(in the rows, 128 means zero)
Each row of A is roughly a mix of the hidden directions of one of 3 groups.
A:
117  148  75  109  95  119  107  137  130  190  111  94  134
178  65  95  96  107  127  114  140  129  139  109  110  104
134  74  154  55  123  109  107  133  127  124  128  124  98
123  121  140  137  150  106  93  161  152  147  68  174  151
173  126  110  130  176  113  155  148  158  90  160  91  128
102  162  68  156  124  110  156  149  88  141  160  124  141
135  171  134  92  111  158  109  179  77  128  137  106  146
104  154  147  154  152  119  114  143  148  187  85  87  122
158  116  172  133  112  123  100  163  180  111  105  170  141
130  112  149  55  156  112  107  151  135  174  118  145  138
85  137  119  134  192  103  114  92  113  156  139  93  117
123  124  87  210  106  156  125  127  122  99  132  121  117
137  112  173  121  105  176  121  115  107  99  90  166  93
167  128  105  121  92  115  121  80  89  177  126  98  137
129  129  139  78  149  144  133  113  107  83  108  188  155
71  127  107  109  180  115  127  89  113  154  152  108  108
157  157  119  98  169  96  111  98  124  147  167  174  142
96  125  174  144  93  123  78  154  143  108  142  131  82
161  122  147  131  115  167  120  156  79  108  152  144  183
118  118  185  143  115  148  136  144  107  55  108  122  128
80  131  93  130  105  134  148  93  104  159  158  87  96
93  159  131  148  146  96  138  178  175  94  129  110  152
137  107  116  178  99  111  125  79  165  171  130  119  101
109  162  122  181  164  96  134  108  152  164  116  130  88
110  142  132  136  83  135  121  79  104  135  149  148  63
102  154  122  158  164  117  148  144  170  71  93  116  125
152  118  137  69  102  160  164  106  134  86  102  106  136
106  144  150  133  163  128  96  161  143  129  109  200  148
125  131  107  192  130  146  156  146  191  121  120  150  113
123  160  112  173  130  136  103  115  53  142  143  126  151
159  122  117  132  105  157  134  112  107  123  172  65  87
145  122  119  55  166  132  112  135  142  164  95  128  154
196  135  165  147  136  150  103  120  120  142  86  125  161
119  105  100  182  161  106  117  118  160  138  180  112  105
151  90  78  114  169  98  132  102  140  92  124  141  94
171  89  108  141  79  164  151  124  130  106  122  94  97
145  168  168  137  122  160  112  175  146  143  127  152  77
120  135  153  131  81  177  113  133  80  157  145  167  115
108  74  99  115  117  115  168  101  155  95  148  168  130
158  117  134  104  140  104  99  108  116  93  122  56  152
116  108  66  138  156  146  150  161  140  136  111  181  143
150  131  143  167  141  88  108  112  123  155  73  92  159
174  108  130  115  170  147  146  108  70  123  123  112  88
161  87  124  72  143  146  113  134  86  94  114  158  126
75  146  83  114  147  142  115  161  180  135  125  155  136
168  81  156  125  73  141  124  103  134  98  121  101  104
110  164  113  136  116  80  108  69  115  123  171  119  108
104  106  84  116  105  137  118  109  89  134  159  91  180
156  109  151  126  149  123  47  151  97  134  138  131  106
142  101  113  93  118  119  183  97  148  102  119  73  119
158  107  157  120  150  101  159  119  89  92  83  95  108
143  146  128  92  81  163  168  104  158  86  140  136  150
68  153  101  114  163  87  169  111  117  127  126  107  142
109  103  150  92  135  127  92  145  120  92  149  195  117
112  74  96  126  78  159  125  146  111  87  142  148  114
121  114  110  108  115  115  110  167  127  202  171  111  124
83  111  99  116  128  92  149  138  188  134  133  160  97
141  102  154  146  94  62  118  100  116  97  139  94  139
148  119  95  133  117  130  106  70  91  101  151  143  80
159  126  109  89  118  157  163  107  183  88  107  119  140
128  156  124  138  117  169  199  108  123  85  134  100  129
134  58  77  146  103  98  116  136  143  138  129  121  99
86  114  96  83  170  142  124  182  130  132  151  141  138
145  131  132  76  179  82  131  108  160  149  132  156  110
129  76  168  98  107  156  115  122  101  136  154  180  123
135  157  195  131  117  152  145  161  152  166  137  158  145
142  141  130  106  129  139  195  134  165  86  121  135  172
148  103  86  149  63  156  158  113  99  129  139  144  132
78  158  129  86  183  132  116  130  112  140  156  162  128
134  177  105  176  102  110  129  86  151  113  115  98  159
149  121  165  159  97  139  127  64  131  102  138  171  141
77  144  122  154  174  129  116  94  129  180  113  153  143
103  120  96  143  155  84  151  121  191  123  112  123  91
118  141  144  176  122  122  77  126  68  158  150  121  115
118  157  122  141  94  84  131  134  124  113  122  72  184
159  161  175  148  72  138  107  152  112  157  148  111  115
108  128  106  136  165  106  154  147  130  85  82  74  122
161  128  153  117  122  113  126  147  137  178  91  133  63
132  169  67  117  119  126  120  75  137  145  108  138  165
141  167  110  155  112  129  130  148  91  161  104  165  181
184  156  152  131  97  181  105  163  123  137  150  136  123
128  103  91  138  193  152  125  97  91  123  155  111  104
112  133  116  53  78  156  131  117  116  125  130  127  161
90  136  123  157  151  79  143  91  104  111  146  76  128
161  154  157  91  97  153  106  106  109  115  142  93  176
160  144  119  64  164  123  126  128  147  143  134  154  179
135  120  122  74  160  102  139  159  78  126  152  108  165
149  76  143  138  99  141  120  87  123  173  128  147  82
116  118  109  143  118  91  146  131  162  89  186  173  125
159  90  103  99  86  108  91  162  99  143  129  109  100
92  140  117  155  97  166  90  150  110  174  104  96  142
131  156  135  139  153  147  148  131  196  157  132  172  160
123  109  180  132  122  63  148  133  160  101  125  147  156
144  141  183  97  143  109  137  170  98  97  157  143  159
111  178  129  160  126  151  131  132  133  57  114  110  156
100  150  166  107  168  120  107  126  85  111  73  134  144
112  120  175  149  61  162  123  135  133  125  124  99  93
181  116  135  171  106  116  100  169  126  122  83  143  152
120  146  121  98  168  163  118  172  158  152  106  100  85
130  123  93  152  166  77  87  98  106  121  132  88  114
158  90  134  151  170  91  151  99  138  152  176  136  111
136  145  112  108  100  169  117  117  66  109  90  93  135
163  104  107  130  94  130  170  133  104  83  80  102  137
103  111  158  84  94  130  108  150  136  134  142  188  161
128  99  71  161  167  98  143  123  151  99  128  153  97
132  175  91  177  154  121  135  101  183  127  121  125  119
157  112  146  76  117  148  107  146  91  111  137  113  187
77  121  105  173  81  141  109  145  82  127  137  110  131
135  195  127  159  124  110  138  121  144  83  92  101  152
160  115  143  130  69  153  128  166  146  110  89  168  137
109  59  142  125  93  153  122  85  102  108  133  148  141
148  133  76  169  181  139  164  155  134  117  104  124  144
146  160  158  117  118  185  131  168  151  121  100  172  137
163  113  160  148  168  101  115  153  101  100  131  87  168
121  61  136  147  134  111  104  103  169  126  96  108  93
145  92  100  101  132  119  148  121  144  91  159  191  106
133  187  114  96  141  135  123  87  158  181  120  145  133
96  192  118  148  119  145  118  156  164  89  105  126  149
121  142  130  152  114  109  121  137  187  154  196  149  131
135  110  175  98  69  130  108  137  140  98  174  116  136
148  80  117  84  96  151  118  103  127  147  146  97  81
154  68  92  131  158  131  144  138  163  103  99  105  101
146  212  137  165  121  150  115  135  150  117  149  137  138
Here is one row of each group, with its name. Which group are the others in?
106  180  157  158  134  134  173  98  117  99  115  92  149 -> <97>
164  160  159  115  97  176  117  114  98  120  136  107  176 -> <121>
145  114  85  129  165  90  140  89  144  171  167  134  141 -> <83>

109  97  136  96  173  140  136  195  117  125  125  122  89 -> <83>
128  106  183  105  72  96  115  150  139  159  120  156  131 -> <83>
111  107  71  144  114  101  128  108  140  170  116  73  128 -> <83>
105  151  150  130  102  148  77  136  128  189  112  90  129 -> <121>
165  79  97  96  130  115  119  163  165  146  87  143  127 -> <97>
112  127  120  109  155  107  87  130  129  195  135  170  97 -> <121>
116  71  154  123  144  129  150  97  113  67  102  148  131 -> <83>
189  102  138  130  68  126  114  152  154  128  127  98  110 -> <97>
112  118  167  161  72  123  109  148  145  142  182  123  149 -> <83>
177  153  151  176  124  107  119  140  98  101  119  83  150 -> <97>
140  92  115  134  105  180  136  151  107  116  140  194  112 -> <121>
